Below are clouds of points in 12 dimensions, each taken in no order from a shape made of curves.
How many separate parts and how many independent loops does the shape behind each cloud have?
In the rows, 128 means zero.

rato (94 x 12):
[[179 105  90  98  78 152 195 128 179 162 139 149]
 [134 127 123 155 138 133 123 124 113 116 129 131]
 [151 124 109  72  76 152 183 118 181 155 140 140]
 [132 126 120 130 121 139 136 122 131 126 131 131]
 [122 138 156 160 162 116  98 118  88 109 130 124]
 [122 138 152 158 160 117 100 118  90 111 130 125]
 [133 125 118 135 125 138 135 123 130 124 130 131]
 [126 134 123  85  99 145 153 116 159 138 137 131]
 [125 135 124  79  95 146 157 115 164 140 136 131]
 [128 136 121  66  85 150 167 114 175 146 139 133]
 [121 138 158 162 166 113  97 119  86 108 129 124]
 [132 129 129 159 143 128 117 122 105 114 128 129]
 [129 129 120 109 111 142 144 120 145 131 132 132]
 [152 123 107  74  76 151 183 118 181 155 141 140]
 [126 135 143 157 151 122 106 120  97 111 129 125]
 [165 113  97  86  78 153 189 122 181 159 138 144]
 [135 124 121 146 132 137 129 124 121 121 129 130]
 [123 131 166 190 194 103  85 120  69 104 126 130]
 [134 124 119 141 129 137 133 123 125 122 130 130]
 [125 135 144 157 152 121 107 120  97 110 130 125]
 [120 137 156 161 164 114  97 118  87 109 130 125]
 [126 135 122  73  92 148 159 116 167 142 138 131]
 [135 126 119 144 131 136 130 123 123 121 130 131]
 [160 119 101  79  76 153 187 121 181 156 140 143]
 [135 127 125 155 140 131 122 123 109 116 129 129]
 [125 135 123  77  92 147 158 115 165 141 137 131]
 [122 138 160 167 171 111  94 118  83 107 129 126]
 [125 134 122  89 101 146 152 118 157 136 135 130]
 [144 129 113  67  78 150 178 116 181 153 140 136]
 [170 112  96  88  76 153 191 123 179 159 140 145]
 [125 136 147 156 153 121 105 119  94 111 129 123]
 [127 134 122  91 103 144 151 117 157 135 136 130]
 [134 125 120 140 129 138 132 124 126 123 130 131]
 [132 134 120  64  81 149 170 114 178 148 139 134]
 [127 131 122 101 108 144 147 119 150 133 134 131]
 [121 136 162 170 176 110  92 118  80 107 129 126]
 [128 137 122  67  86 149 164 115 173 145 138 132]
 [132 127 127 158 142 130 119 124 107 114 130 128]
 [135 125 122 151 136 133 126 123 117 119 130 130]
 [131 128 120 123 120 141 139 123 137 127 131 132]
 [135 124 123 153 137 133 125 124 115 118 128 130]
 [124 136 148 158 155 118 104 118  93 110 130 124]
 [121 138 159 164 168 113  95 118  84 108 129 125]
 [136 132 117  65  78 150 174 113 180 150 140 134]
 [135 134 119  64  80 150 173 115 179 151 140 134]
 [123 132 166 182 187 105  88 119  74 106 126 128]
 [122 136 149 158 156 118 102 120  92 110 130 124]
 [126 137 122  72  90 147 160 114 168 143 139 132]
 [133 127 125 158 142 130 119 123 108 115 128 129]
 [123 132 165 188 192 104  85 121  70 104 125 129]
 [139 130 114  66  78 150 177 115 180 151 140 136]
 [126 137 147 157 154 120 105 119  95 111 130 124]
 [146 127 112  69  78 152 180 116 181 155 139 138]
 [133 125 120 137 128 139 133 122 128 123 130 131]
 [127 133 139 158 149 124 109 120  99 112 129 125]
 [135 125 120 148 133 135 128 124 119 120 130 130]
 [163 116 100  83  77 152 188 121 182 158 140 143]
 [123 134 165 180 185 106  88 119  75 106 127 127]
 [126 136 122  70  89 148 163 114 171 144 139 132]
 [128 133 139 158 149 124 110 121  99 112 129 125]
 [130 129 120 117 114 141 141 121 140 129 132 131]
 [122 134 164 177 184 106  88 119  75 106 126 129]
 [130 131 136 158 147 127 112 122 102 113 129 126]
 [121 137 162 173 177 109  92 118  79 106 127 126]
 [131 128 119 121 118 141 140 121 137 128 132 131]
 [127 133 141 157 150 123 108 120  98 112 129 125]
 [131 134 119  64  82 150 170 114 177 148 139 133]
 [175 109  92  94  78 152 193 124 179 160 139 147]
 [128 132 121 107 111 143 145 120 146 132 133 131]
 [156 120 104  76  77 151 186 118 181 157 140 141]
 [135 127 125 155 139 132 123 123 112 117 130 128]
 [121 135 163 175 180 109  90 118  77 106 128 127]
 [126 131 121  96 104 144 149 118 154 134 135 132]
 [132 128 128 158 142 129 119 123 106 115 129 129]
 [123 138 151 158 157 118 102 118  92 109 129 124]
 [129 129 120 112 114 142 142 121 142 130 133 131]
 [172 111  95  90  77 153 191 123 180 160 139 145]
 [123 133 166 183 190 106  87 120  74 105 127 128]
 [130 131 133 159 146 127 114 122 102 113 129 127]
 [122 138 154 160 161 116  99 118  88 108 129 125]
 [126 135 123  82  97 146 154 116 162 138 137 131]
 [122 138 154 160 160 116  99 118  90 109 130 124]
 [148 126 111  70  77 151 180 117 181 155 140 138]
 [132 128 131 159 144 127 117 123 104 113 129 127]
 [131 129 131 158 146 127 115 122 104 114 129 127]
 [121 136 162 169 174 111  92 118  81 107 128 126]
 [136 125 122 150 135 135 127 124 118 119 130 130]
 [120 137 161 167 172 110  93 118  81 108 128 127]
 [129 132 137 158 146 125 111 121 101 112 129 127]
 [127 132 122  98 107 145 148 118 151 134 135 131]
 [127 136 122  68  87 148 163 114 172 144 138 131]
 [131 126 119 127 121 139 137 122 135 126 132 131]
 [130 136 120  64  82 149 169 114 176 147 139 133]
 [137 130 116  65  79 150 175 116 181 151 139 134]]
parts -> 1
loops -> 0

gige, 91 rows:
[[113 213 143  81  18 147 127  46  62  87  74  98]
 [141  40 108 144 217 103 110 166 180 145 162 140]
 [120 188 136  84  46 151 129  75  83  97  96 113]
 [113 212 142  80  18 148 126  46  61  86  74  99]
 [124 130 121 135 134 131 113 127 144 151 144 115]
 [121 182 135  83  50 146 126  77  85  94  95 117]
 [126 101 117 141 162 112 107 122 149 153 139 101]
 [135  93 116 133 164 123 107 143 153 141 150 136]
 [140  42 109 145 214 101 110 160 177 145 157 133]
 [141  41 108 144 216 102 110 164 178 145 160 137]
 [125 137 123 132 125 134 112 125 139 146 142 119]
 [121 180 135  82  50 145 125  75  84  93  92 117]
 [126 136 125 131 121 134 109 121 135 142 137 120]
 [118 189 139  76  38 144 118  60  67  81  77 119]
 [118 197 138  84  38 151 130  68  79  96  92 108]
 [123 116 118 138 148 121 110 125 148 154 143 105]
 [115 208 141  84  25 150 129  55  70  93  83 100]
 [114 212 142  83  21 150 128  51  66  91  80  99]
 [138 102 120 125 149 131 111 145 150 132 153 146]
 [127 135 125 130 120 133 108 119 133 140 134 120]
 [137  60 113 143 193 102 103 138 160 142 141 121]
 [117 202 140  84  33 151 130  62  75  96  88 105]
 [120 179 138  78  47 139 117  65  75  84  82 119]
 [133  83 117 138 171 113 101 131 149 143 138 122]
 [123 121 119 136 144 125 111 126 147 153 143 108]
 [135  74 115 140 179 107 100 130 151 142 135 120]
 [133 120 123 125 127 130 104 121 132 131 132 129]
 [132 122 124 126 125 129 104 119 132 132 129 127]
 [134  92 115 134 170 126 112 154 163 145 162 141]
 [142  40 107 143 217 104 111 168 180 145 163 144]
 [139  47 110 145 207 100 107 152 171 144 150 128]
 [136  95 118 131 159 126 108 146 153 138 153 142]
 [138  55 112 144 200 100 104 144 164 143 144 124]
 [128  95 116 141 166 111 105 124 150 152 140 103]
 [133  91 114 135 171 126 113 157 165 145 165 143]
 [129 127 124 128 122 130 103 115 129 135 129 123]
 [120 178 135  81  49 141 120  70  79  89  87 117]
 [136 114 122 124 133 131 107 130 137 130 139 137]
 [136 110 121 123 137 133 110 136 141 129 144 141]
 [140  55 110 139 205 114 110 169 176 143 167 151]
 [140  44 109 145 212 101 108 157 174 145 154 131]
 [119 187 139  76  40 142 116  60  68  81  77 121]
 [124 134 122 133 129 133 113 127 143 149 143 117]
 [134  77 115 138 176 108 100 130 149 141 135 120]
 [126 137 124 130 122 134 110 123 138 144 139 120]
 [136  67 114 140 184 104 100 133 154 142 136 119]
 [134 116 123 124 131 131 106 125 135 129 135 134]
 [115 198 141  76  31 145 119  54  64  82  75 114]
 [139  62 110 137 198 118 111 169 174 143 169 152]
 [137  75 112 135 187 123 113 167 172 144 171 151]
 [131  90 115 137 169 116 105 135 153 147 145 122]
 [130  92 116 140 169 112 105 128 152 150 141 110]
 [141  42 108 142 215 108 111 169 178 144 164 146]
 [141  41 108 142 216 106 110 169 179 145 163 145]
 [126 104 117 140 160 114 108 122 148 154 140 101]
 [133  89 116 135 167 118 104 137 153 144 144 128]
 [139  68 111 136 193 120 112 168 173 143 170 152]
 [136  97 117 129 158 128 109 147 153 137 153 144]
 [120 193 137  85  41 151 130  71  82  97  94 111]
 [130  91 116 139 169 114 105 133 153 148 144 115]
 [114 213 143  83  20 148 128  49  64  90  77  98]
 [120 180 138  78  46 139 117  64  73  83  81 119]
 [115 203 141  77  26 146 122  50  62  83  74 109]
 [134  88 114 134 175 126 115 161 168 145 168 146]
 [137  63 114 142 189 102 101 136 157 142 138 121]
 [139  58 110 137 201 116 111 170 174 144 169 152]
 [135  83 113 135 180 125 115 164 171 145 171 148]
 [128 132 125 129 121 132 105 115 131 137 130 120]
 [121 183 136  83  48 148 128  77  85  96  96 117]
 [120 178 136  80  49 140 119  67  79  86  85 118]
 [128 133 125 129 119 132 105 117 132 138 132 120]
 [140  50 109 139 209 112 110 169 177 143 166 151]
 [141  46 109 141 213 110 110 170 178 144 165 149]
 [138 104 119 124 144 132 112 143 147 131 150 146]
 [137  99 119 126 152 130 110 147 151 133 153 146]
 [125 110 118 139 155 117 109 124 148 153 141 103]
 [136  79 113 135 183 124 114 166 172 144 171 150]
 [119 183 139  77  43 142 116  63  71  82  79 120]
 [123 126 120 135 138 128 112 126 146 153 143 112]
 [114 207 142  78  22 146 124  47  62  84  72 105]
 [133  90 116 135 166 120 106 141 154 144 149 130]
 [133  92 115 134 168 124 110 149 159 144 158 137]
 [116 195 140  76  33 145 119  55  65  82  75 116]
 [133  92 115 135 167 122 108 145 157 145 153 133]
 [131 126 124 127 123 130 103 116 129 134 129 123]
 [134  87 116 136 169 115 102 133 150 143 140 124]
 [138 107 121 124 141 132 111 140 145 129 147 144]
 [119 181 138  77  44 140 116  63  73  81  80 120]
 [139  51 111 144 202 100 105 148 168 144 147 126]
 [128  94 115 141 167 111 105 126 151 151 140 105]
 [122 178 136  81  50 143 123  73  82  91  90 118]]
parts -> 2
loops -> 3

Tiz:
[[159 107 166 130  81  84 148 133 153 126 156 145]
 [132 152 108  69 164 149 106 116 138 129 105 114]
 [105 142  95 103 174 151 115 127 106 129 101 105]
 [136 153 103  74 167 155 105 114 130 132 107 119]
 [138 152  92  87 174 162 106 116 110 137 109 125]
 [161 105 168 136  76  82 151 134 151 126 159 148]
 [138 151  87  93 177 165 107 117 102 139 109 126]
 [140 112 155 123  98  93 143 134 147 122 142 129]
 [137 153  99  78 169 158 105 115 123 134 108 122]
 [159  98 171 151  69  78 156 139 145 124 166 151]
 [125 103 149 151 104  97 150 143 124 122 145 129]
 [104 141  97 102 172 149 115 127 109 128 100 103]
 [135 112 152 124 104  96 142 134 144 121 139 125]
 [149  94 171 164  71  78 160 144 138 122 166 148]
 [123 106 145 143 109 100 146 140 124 122 140 126]
 [136  94 163 166  82  84 159 147 128 121 160 140]
 [128 148  82 105 182 167 109 120  90 140 108 123]
 [138 152  95  83 172 160 105 115 116 136 109 123]
 [125 147  84 105 181 164 110 122  91 139 106 120]
 [132 149  81 104 181 168 108 120  89 141 109 126]
 [108 142  94 104 176 153 114 127 103 130 101 107]
 [148 111 160 123  92  89 144 132 152 123 147 135]
 [121 146  85 104 179 162 111 122  93 136 105 118]
 [135 150  83 100 180 167 108 119  94 141 110 126]
 [136 151  85  97 179 166 107 118  97 139 110 127]
 [105 142 104  94 169 145 114 126 119 126  99 101]
 [133 149  81 104 182 168 109 119  90 141 109 126]
 [156  96 171 157  68  78 158 140 143 124 166 150]
 [128 112 148 128 110  99 142 137 137 122 136 123]
 [133 152 107  70 165 150 107 115 136 130 106 115]
 [107 143 104  90 166 143 113 125 123 124  99 101]
 [111 144  91 104 178 156 113 125 100 133 102 110]
 [124 110 145 137 112 101 144 138 129 122 137 123]
 [114 147 109  81 164 143 112 121 131 124 100 103]
 [127 100 153 157  98  94 153 145 124 122 150 132]
 [124 150 110  72 163 145 108 118 140 126 103 109]
 [126 112 146 130 112 100 142 137 134 122 136 123]
 [132  96 160 164  87  88 157 146 126 121 156 138]
 [158 108 165 129  82  85 148 132 153 126 155 144]
 [126 111 145 133 112 101 143 138 131 122 137 123]
 [128 151 109  70 162 146 107 116 140 127 103 110]
 [116 145  88 105 178 160 112 124  97 136 104 115]
 [161 103 169 142  73  80 153 136 149 125 162 150]
 [124 106 147 146 108 100 148 141 124 122 142 127]
 [160 101 170 147  70  79 155 137 147 125 164 151]
 [143 112 158 122  96  91 143 133 150 122 144 131]
 [121 148 110  75 163 144 110 119 138 125 102 106]
 [130 148  82 104 182 168 109 120  89 141 109 125]
 [130  98 156 160  94  91 155 145 125 122 153 135]
 [156 110 163 126  84  87 146 131 153 124 151 141]
 [104 141 100  97 170 146 115 127 115 126  99 101]
 [152  95 171 161  69  77 159 142 140 122 166 150]
 [111 144 107  85 165 143 112 123 129 124  99 103]
 [151 111 161 124  88  88 145 132 153 124 149 137]
 [140  93 166 167  78  82 160 146 131 121 162 143]
 [131 112 150 126 107  97 141 135 140 121 137 124]
 [144  93 168 166  74  80 160 146 134 121 165 145]
 [115 145  89 104 179 159 112 125  97 134 103 113]]
parts -> 2
loops -> 2

sule:
[[155 112 111 109 124 127 121 109 161 159 103 102]
 [136 110 119 111 123 126 137 105 154 141 113 101]
 [ 78 133 138 129 132 114 177 109 110  82 178 124]
 [186 121  98 102 130 123  98 120 165 183  95 112]
 [166 115 107 107 125 126 114 112 163 168 101 105]
 [107 124 135 121 117 118 155 106 134 118 143 114]
 [ 97 131 139 126 117 115 161 108 125 110 158 121]
 [ 99 129 139 125 116 114 159 108 127 112 155 119]
 [127 112 123 114 121 124 141 104 151 134 119 102]
 [139 110 117 111 123 126 133 106 157 144 110 101]
 [ 81 134 139 129 127 114 174 109 113  87 176 124]
 [ 77 133 136 128 133 114 180 108 110  78 178 124]
 [102 127 138 123 117 116 157 107 131 115 150 116]
 [115 118 129 118 119 120 149 105 143 125 132 108]
 [169 117 106 107 126 125 111 114 163 170 101 106]
 [124 113 124 115 121 124 144 104 149 132 122 104]
 [ 88 134 141 128 120 113 168 108 118  98 169 125]
 [191 121  97 101 132 123  95 122 166 186  92 113]
 [182 120 100 103 129 123 100 119 163 181  96 111]
 [152 111 111 109 125 127 123 110 161 156 104 102]
 [120 116 128 117 120 123 147 105 144 128 128 106]
 [163 115 108 107 125 126 114 113 163 166 102 104]
 [192 120  95 101 134 124  94 122 165 185  91 113]
 [173 118 105 106 126 124 107 116 163 174 100 107]
 [190 120  97 101 132 123  96 122 166 185  93 112]
 [ 90 134 141 128 118 112 165 108 120 103 166 124]
 [187 120  97 103 132 124  97 121 164 184  94 112]
 [101 128 138 124 116 116 158 107 129 114 152 118]
 [184 120 100 103 129 124  99 120 164 182  96 112]
 [132 111 120 113 122 125 139 106 153 138 115 102]
 [104 125 136 123 117 117 156 106 132 117 146 115]
 [161 114 108 107 125 126 116 111 162 164 102 105]
 [151 112 112 110 124 126 125 109 160 155 105 101]
 [129 111 121 114 121 125 140 105 152 136 116 101]
 [ 79 133 138 130 129 114 176 108 112  84 177 125]
 [ 93 132 141 127 118 113 163 108 123 106 163 123]
 [ 89 134 142 129 119 113 166 109 118 100 169 124]
 [ 92 133 140 129 117 113 164 108 122 105 164 123]
 [174 119 105 105 127 124 106 116 164 175  99 108]
 [188 120  98 103 132 123  97 121 165 184  95 112]
 [138 110 117 112 122 126 135 106 156 143 111 100]
 [118 117 128 118 119 121 148 104 143 126 130 107]
 [171 117 106 106 126 124 110 115 162 171 100 107]
 [142 110 116 110 123 127 131 106 157 146 109 101]
 [176 119 104 105 127 124 104 116 164 176 100 109]
 [182 121 102 104 129 123 100 119 164 180  98 111]
 [112 119 131 119 118 120 151 104 140 124 135 109]
 [193 119  94 101 134 124  94 122 166 186  90 112]
 [ 87 134 141 129 121 113 169 109 116  96 171 126]
 [109 121 133 120 117 118 154 105 137 120 139 112]
 [180 120 102 104 128 123 102 119 163 180  98 110]
 [ 85 135 141 129 123 113 171 109 116  94 173 125]
 [110 121 133 119 117 119 152 106 138 122 138 110]
 [ 75 132 137 129 135 115 181 108 109  75 179 123]
 [123 114 125 116 120 123 145 104 148 130 124 104]
 [144 110 114 110 123 127 129 107 158 149 107 101]
 [ 82 134 140 129 125 113 172 109 114  91 173 125]
 [177 120 103 104 127 123 104 117 163 177  99 110]
 [ 96 131 140 126 116 114 162 107 124 109 159 122]
 [158 112 110 110 125 126 120 110 160 161 103 103]
 [ 83 134 140 129 126 113 174 109 113  90 175 126]
 [147 110 114 110 123 127 127 108 159 151 107 101]]
parts -> 1
loops -> 0
